Each row is where one point has got to under a steady rotation. How many steps took it there?
The counts run from 0 to 146.
[-26   0 -31  24  45 -14  13  12 -16 -25  17 -27 -24  25   5 -12 -23  80
 -36   0 -44  13   5  31 -35 -12 -10  -5  45  39  53 -29  16  -1 -23 -10
  21   3 -14  65  -4] => 77
[-73  45  -1  -4 -48   3   7 -33 -16   2   1  23  58 -14 -12  17 -61  25
 -21 -19 -19 -13 -35  43  21 -30  21   3  46 -26  30  14   7   4   3 -51
 -11  -3 -26   0  23] => 110
[-44  55 -23 -30 -18 -12 -13  10  32  -4  31  -3  13  13  41 -15 -27  31
 -10 -60 -20 -25  11  15  21  31  37  43   7 -26  59 -10 -15 -41 -14 -30
  38   6  22  14 -12] => 4
[-35 -13 -30   2  -3  13  -5  -8 -12  -6  41 -39 -11  25  46 -13 -16  37
  32 -65 -51  -5  24  -4 -11  59  -2  -2 -10  17  26 -44  10  10   6 -54
 -16 -33  34 -32 -24] => 63
[-41 -10 -22  -4  -7 -39  -9 -41 -25 -27  49 -11  -7  16  48 -22 -22  -3
  21 -33 -36  73  16  40  -2   4 -10 -17  26  29  19 -19  22 -13  19 -68
   7 -24 -23 -26 -13] => 53
[-88  18  -3 -35 -19  33  17 -12  20  18   9  21  25  -5  18  26 -35  51
  -5 -40 -33 -28  24  19   2  15  52  34  17 -24  25 -23  17  28 -40 -43
  13  -1   8   7 -27] => 91
[-23   0  -5  17  27   7  10  -4 -39   2  -8 -15 -31   4  -6  -1 -49  51
   0 -28 -39 -30 -12  22 -49  13  -5 -14  16  31  24 -62  36  42 -45 -15
  -4 -25  44  19 -56] => 68
[-40 -22 -30 -13  29 -11 -13  -9   0 -15  28 -23  -8  24  49 -25 -15  56
 -23 -10 -34  29  57  39 -38   9  13  10  25  -7  18 -58  30   2 -42 -46
  32 -10 -14 -19 -29] => 73
[-50  22  -3 -42 -27  13  19 -14 -19  37  34 -15  38  12  22  31 -12  46
 -30 -10  13 -22  -3  67   2  -4  40  31  20 -37  16 -27 -11 -38 -28 -40
  -8  -7  -8 -26 -27] => 12
[-42 -13   2  22  26  13  19 -20 -43   8  -7  -2 -31   3   1   5 -50  54
  -7 -23 -33 -16   3  27 -51  13   3  -5  28  22  20 -60  39  48 -50 -21
  -3 -19  29   2 -53] => 69
[-16  96 -23 -61 -38 -34 -12  15  10 -11  20  -7  29  10  -6  10 -14  -5
  -4 -39 -35  -4 -29  21   5 -20  19  -5  21  11  44  11   4 -11  21 -49
  44 -24  14  18  -2] => 115
[  5  52 -13 -22 -26  10  44  11 -65  32  12 -24   4  14 -24  37  -5  14
 -14 -21 -21  -8 -54  38 -38  -3 -17 -18  12  52  30 -17  10   3  36 -40
 -23 -49  29  -7 -33] => 38
[-48  14 -53   6 -15   2 -27  18  36 -41  38 -23  23  31  39 -26 -31  66
   2 -38 -42  -3  12   1  27  25  21  19  10   2  46 -32   2 -18 -12 -32
 -10  10  11  36  21] => 84
[-26  82 -29 -63 -51 -35 -21   6  16 -16  24  -5  41  13   9   2 -17  -1
  -1 -37 -38   2 -15  25  18 -19  23   2  23  -7  35  12   7 -15  19 -62
  40 -25   0   0   4] => 114
[-60  -3 -44  15  -5   7 -17   3  26 -35  39 -20  27  28  43 -26 -26  66
  -7 -40 -47   3  27   6  24  29  21  24  10  -5  46 -23  -1 -18  -9 -39
  -9   9  -5  20  26] => 83
[-12  18 -14  -1 -30  17  14 -22 -67  26  10  -9  23   9  32 -15 -12   1
 -21 -24  -9   0  -1  30 -32  29 -11  -4  -1   4  31 -37  23   1  21 -70
 -23 -46  11 -93 -19] => 42
[ 13  70 -28 -25 -28 -10  12  30 -37   0   1 -24  37  25 -23   8  -7  62
 -55  22   2 -26 -38  66 -15 -34  -2   9  30   8  46 -18  -4 -19  -9 -22
  17 -24   1  11   8] => 17
[-22  64 -25  -3 -51 -17  -8 -10 -20 -15  14  24  55   7  32 -38 -26   8
 -30 -21   6  15   1  42  20   6   3  36  26 -22  63  -1   7 -35  13 -59
  15 -15 -11 -44  17] => 23
[-91  20   1 -11 -20  34  28  -9  14  17   5  23  22  -5   0  32 -46  55
   1 -39 -35 -35   1  19   4   7  42  28  24 -13  26 -19  17  37 -36 -30
   2  -2  13  25 -21] => 90
[-43  69  20 -27 -20  11  41 -23 -41  51   9  13   4 -18 -10  36 -22 -13
 -29 -51 -21 -27 -42  20 -18  -3  11  -2  26  12  55  25  -5 -13  30 -48
  16 -22   7  -6 -30] => 119
[-54 -18 -19  11  -5  25  12 -27 -17   6  41 -27  -6  23  46   0 -16  35
  28 -64 -53   3  20  -6  -6  59  -6  -6  -8  20  28 -38   4  18   9 -61
 -28 -35  23 -33 -18] => 62
[  2  80 -36 -10 -47 -42 -20  15 -12 -34  16  11  37  12  22 -36 -30  -5
 -17 -32   2  16 -28  46  20  -8   6  23  19   4  59  -8  13 -40  21 -44
  15 -10  15   1   0] => 25
[-53  28  -5  -2   3  38  36  -5 -21  43   2   7  31  -2  15  14 -22  50
 -89  -3 -12 -23  -3  30 -32 -14  22  23  37 -16  57  -8   5 -31 -10 -38
  -5  17 -27   0  -9] => 100
[ 13  60 -29 -57 -31 -19  16  25 -36  17  32 -41   6  24  -2  34   7   3
   4 -30 -22   7 -44  37 -15 -12  -1 -18  -1  48  24 -16   8 -19  38 -46
  -7 -47  29  -2 -34] => 36
[  0  25 -21 -16 -35 -48 -29 -36 -44 -27  25 -28  23  31  21 -25 -20  11
 -10 -13 -10  20  -3  59  -5 -10 -16 -19  24  -8  13 -16   1 -13   7 -68
  20 -47 -18 -64   7] => 133
[-75  49  -5 -19 -59   3   1 -34  -8  -4  12  25  63  -6   3   9 -49  17
 -15 -25 -25  -5 -20  39  26 -24  25   9  36 -28  26  11   6   1   1 -64
   1 -11 -25 -16  23] => 111
[  6  58 -39 -58 -32 -17  -6  24  -9  -1  28 -42  45  35   5   7   5  56
 -47  12   3 -18 -12  63 -15 -23  17  17  17 -15  28 -30  -8 -42 -11 -35
   8 -19   0 -11  -8] => 15
[ 21  59 -14 -22 -17 -28 -15  -2 -54  17  22 -46   3  14   0   0 -32   7
 -34 -24  -3 -31 -63  43 -37 -30  -5 -31  10  15  26 -34   4 -46   6 -27
 -23 -17  24   0 -42] => 126
[-20  39  11  35  -9 -32  24 -40 -68 -14   3   7 -17   4 -20  -8 -34   8
   5 -38 -28  16 -42  42 -11   9 -38 -15  45  44  60  12 -11  15  21 -36
  33 -44   2  -1   7] => 138
[-14  61 -26 -54  11  -1  14  48  13  18   7 -18   7  13   0  12  -6  52
 -57  -6 -28 -26  -1  23 -44 -19  27  18  18   9  50 -26  19 -19 -25 -23
  38   2  11  42 -36] => 96
[-19  24   9   9 -25  -9  13 -52 -82  23  10 -18  15   4  -9  10 -46  16
 -33  -5   2 -18 -51  64 -26 -26 -12 -29  37   1  13 -23   3  -7  -6 -37
 -31 -32  -4 -39 -20] => 129
[ 32  41 -35   1 -17 -32 -25   7 -49 -22   8 -25   9  20  22 -50 -30  -5
 -16 -16 -17  13 -16  36 -35   1 -24 -20  -1  25  32 -51  44 -12  12 -51
  -6 -36  30 -45 -28] => 45
[  5  86 -34  -6 -42 -50 -14  18 -21 -33  13  15  27   7   3 -23 -38 -13
 -13 -30   0  16 -47  48  17 -21   4  18  22  19  61   0  12 -38  22 -30
   8 -10  23  22 -10] => 26
[-23  21 -17  -3 -15 -35  -8 -27 -23 -16  53 -17 -18  27  49 -28 -19 -11
  37 -75 -24  28   1  28  13  48  -5   8   5  21  48 -19  -9 -34  25 -48
  13 -31  30 -19 -31] => 143
[-10  14 -34  -1  12 -39   0  -1 -25 -32  46 -43 -28  30  11  -7 -10  19
  30 -41 -56  48 -16  23 -10   1 -18 -35  23  68  34 -13   7  -3  27 -42
  10 -29   5  36 -15] => 56
[-44  69 -25 -53 -54 -21 -21 -10  14 -17  27   4  56   8  18   3 -23   0
  -3 -37 -35   5  -7  33  27 -16  32   8  20 -17  27  10   9 -12  16 -69
  30 -18 -11 -16  13] => 113
[-17  27   2   1 -25  30  45 -19 -80  43   7  -7  10  -2  -3  21 -13  12
 -28 -24 -10  -8 -30  30 -34  12 -15 -14  12  25  36 -21  11  12  27 -55
 -34 -48  20 -55 -24] => 40
